In the rows, zero is written as 100.
Each named turn below is shown by a few rows before and after it. Which turns, in which order, take the first row of each later pair to the second? The first pair is answered.
turn zema:
100 101  94  93 117 104  85  91 106 113 103  99 108  88  97  93 102 111  91 114  93 100 108  99  93 115  ->   99  99  96  90 115 114  84 101 100  94  97 104 104  89  95  97 101 115  88 108  94  99 111  94  94 118
116 114 134  95 114 122  77 111  85 105  88  90  73  94  86  98 136 113 115  85 111  60 127  81 125  87  ->  103 102 134 115 124 111  90 102  90 138 107  85  79  94  78  96 137  96 107  98 129  54 122  89 116  89
 83  94 106 114 101  90 118 101 113  94 119  86 101 102  79 112 103  78  88 109 131  86 118  87  88  88  ->   93 115 117  93  94  94 118  89 119  84 128  93 105 110 103  94 106 107 102 116 112 104 116  72 110  82
turn kap:
120 101  86 105  93  71  93  95  96  91 101 104  93  97 105 101  95 105 109  80  93 116 105 116  86 114  ->  109  86 105 110 105 103  95 101 101  81  98 103  83  97  81 111 111 102 102  74 105 102 122 109 106 107
118 109  80 102  87  59  95  94  94 109  99  94 104 112 125  93  82  97 107 102  82 113  79 109  81 110  ->  103  87  98 113 116 109  73 111  80  93  73 103  70  89  76 107 107  99 100  82 105  79 125 111 106  97
115  85  77 111  98  93  86 109 103 113  92  99 104 106 112 104  82 103  87  71  87 117 104 123  75 125  ->  102  67  85 118 113 121  90 118 109 102  95 108  94 100  93 105  97 104  86  70  99 104 122 114  97 111
 89 103 110 111  98  98 125  84 127 111 130 127 125 109 119  53  81 118  93 119  87 115  76  95 127 105  ->  111 122  71 117 103  64  91  94  73 115  69 119  84  84 103  61  73 107 110  86  92  94  69 127 102 111
turn luku:
105  88 102 105  89 111  81 116 113  64  94  98  94 121 107 107  99 108 102  71  96  98 123 100  93 125  ->   85  85 109 111  95 117  89 116  94  69  94  98  88 103  85 107 108  81  93  97 119  67 121  90  93 102
 99 100 132  83 101 103 114 102  90  88  93 102  96  81  96  89 116 109  95 116 113 103 102  90 111  98  ->  108 104 129  80  94 102 109 101 104  84  91  99 100  96 106  87 109 119 100 103 101 120 102  85 112 111
 89 133  94  91  89  75 118  97  90  94 117 109  96  79  89  90 113  93  97 115  99  88  84  85 128  70  ->  112 139  89  87  83  70 110  94 101  80 114 108 102 103 110  86  98 119 100 105  73 117  95  94 122  86
turn Tego:
113  92  84  88  61 114  88  96 101  54 108 105 100 131 116 106  96 113 100  78 101 119  81  78 106 117  ->  116 103  73 100  85  84  69  96  54  84  77  99  76 102  88 101 106 109 112  70 110  99  92 101 110 109
115 112  76 101  94  64 111  98  80 111  83 104 118  91 110 113  76  80 102 122 103  87  63 104  73 100  ->  109 100  88  95  83  72 121 100 104  98  94 112 127 100 121 110  73  76  96 124  96  94  60  95  73 104
 89 106  85 122 121  75  90  98  82 119  84 112 114  85 114  89 116 106 105  75 105  96  97 133 125 105  ->   65  93 105 118 111  90 118  98 108 112 112 120 129  86 110  98 115  87  90 107 119  83  87 116 126  93
125 107  99  97  99  91 111  67  82 113 129  91  99 106  98 105  99 102  94 130  94  96  67  83  88  93  ->  131 116  94  83  98  95 108  67  86 104 126  92 100 116 111 108  93 115  97 121  83 108  71  83  87 101
Pairs:
(2 to 3 turns a pair)
 83  98  63  95 100  83  76  88  84 129  79 103 103 105 123 106  89 110 112  80 101 107  78 121  77 128  ->   61  85 105  91 103 125  99  76 124 126 118 118 118 115 125  94 111 125 100 105 100 116  98  95 117 108 -> zema kap kap
 94  67 108  91  94 132  74 124  95  74 107 124  79 102  62 109 108  67  87  95 106  31 123  87  99  93  ->  109  68  93  94  58  94  91 116 124  82 131 111 119 130 111 106  60  60  90 107  85  71  88  93  62 124 -> Tego kap zema
108 132 104  85  98  81  87 100  50 111  78  86  82  90  93  74  93 102 112 114  73 108  88 104 102  71  ->   79 104 120  89  84 111 126 103  90 101 108  92 104  97  89  93  87  68  90 144  96  89  68  87  91  69 -> zema Tego
 90 101 111 100 110 124  93 117 105 103  82 121  83  94  65 107 132 102 103  96  92  67 151 107 111  81  ->  109 123  96  96 117  94  79 101 106 113  79 116  89 107  88  95 123 132 112  81  71 100 151 118 116  97 -> kap Tego kap
107 100 115  85  92 120 111  95 139  83 132 104 122 134 122  94 101 138  94  95  78 137 107  87 119 116  ->  113  92 107  99 119 138  77 116  92  80  80 102  72  98  77  98 116 126  99  57  97  98 141 107 124 101 -> kap kap
105 112 102 104 119  94 101 101  84 126  82  94  99  87  85  94 108 100 101 113 109  96 103 105 104  96  ->  109 124  90  84  95  86  99  99  91  95  84  99 108  99 110  96  99  93 105 116  88 111  85 101  92 101 -> Tego kap zema
 92  85 132 117 117 128  96 132 136  88 118 117  79  82 101 105 109  81  87  83  95  73  64  78 115 103  ->  105 113 101 121 115  72  86 121  96 115  99 106  79  64 115  91  96  77  98  94  90  76  46 105  93 105 -> kap Tego Tego
 96  77 116 100  94 117 118 108 123 105 130  91 123 116 111 110  80  91 102 115  99 100  96  80  94 107  ->  109 116  97  94 112  73  92  86  80 133 101  84 103 100 110  85 101 127 119 111  86 108 106 103 117  93 -> Tego Tego zema
 83  78 121  97 123  82  88  96 107 103  73 101  97 115  78  66 106  60 108 142  85  72 115  82 109  71  ->  105  78 110  91 123  90  76 100 116  84  69 104  98 132 101  61 100 103 119 103  56 105 136  83 117  92 -> Tego Tego kap
101  69 106 140 115 111  98  99 122 144 109  94 108 105  83 111 102  93  91  89 100 100 136 120  96 110  ->   96 112  96 122 118  71 102  87  78 151  87  89  99  83  83  92 115  94 102 119  98  87 107 121  95  89 -> zema kap Tego
111 106  68 102  84  77  67  92 117  98  90 105  88 112 110 111  82  98 125  57  72 130  99 122 102 136  ->   64  79 110 106  77  98 122  92 135 109 132 113 116 104  85 115  96  50  99 124 107  89  72  93 109 109 -> Tego Tego
107  53 109 131 100 122 105  99 142 120 120  89 123 125  93 123  73  86  85  72 109 110 118 114  90 142  ->  121  92  99 104  82  82 108  82 139 114 118  98 131 132 136  97  75 121  98  87  77 152 103 111 101 135 -> kap zema
100  91 117  90  81 120 105  90 130  84  96 128 107 119 114  96  97 114  90  93  92 110 115  84  97 102  ->  100  99 121  97  98 120 100  86 123  94  94 127  97 116 107  94 110 130  88  89  90 109 131  92 119  88 -> Tego kap
117 126  83  77  99  84  89  91  67  90  82  88  89  95  89  99 111 115 104  84  98 104 105 121  93  72  ->   88  93 107  94  89 103 126  83 104  97 128  91 126 103  85 102 112  78  84 120 126  90  78 104  84  71 -> zema Tego
 97 122 132  85 109 142  85 109  93  81  96 102  80 110  88  94 112  79  95 105 110  95 125  67 110  58  ->  120 123  86 106 107  88  68 110  76 108  71  82  82 106  94 103  76  63 105  87 106 101  95 107  62  89 -> kap Tego zema
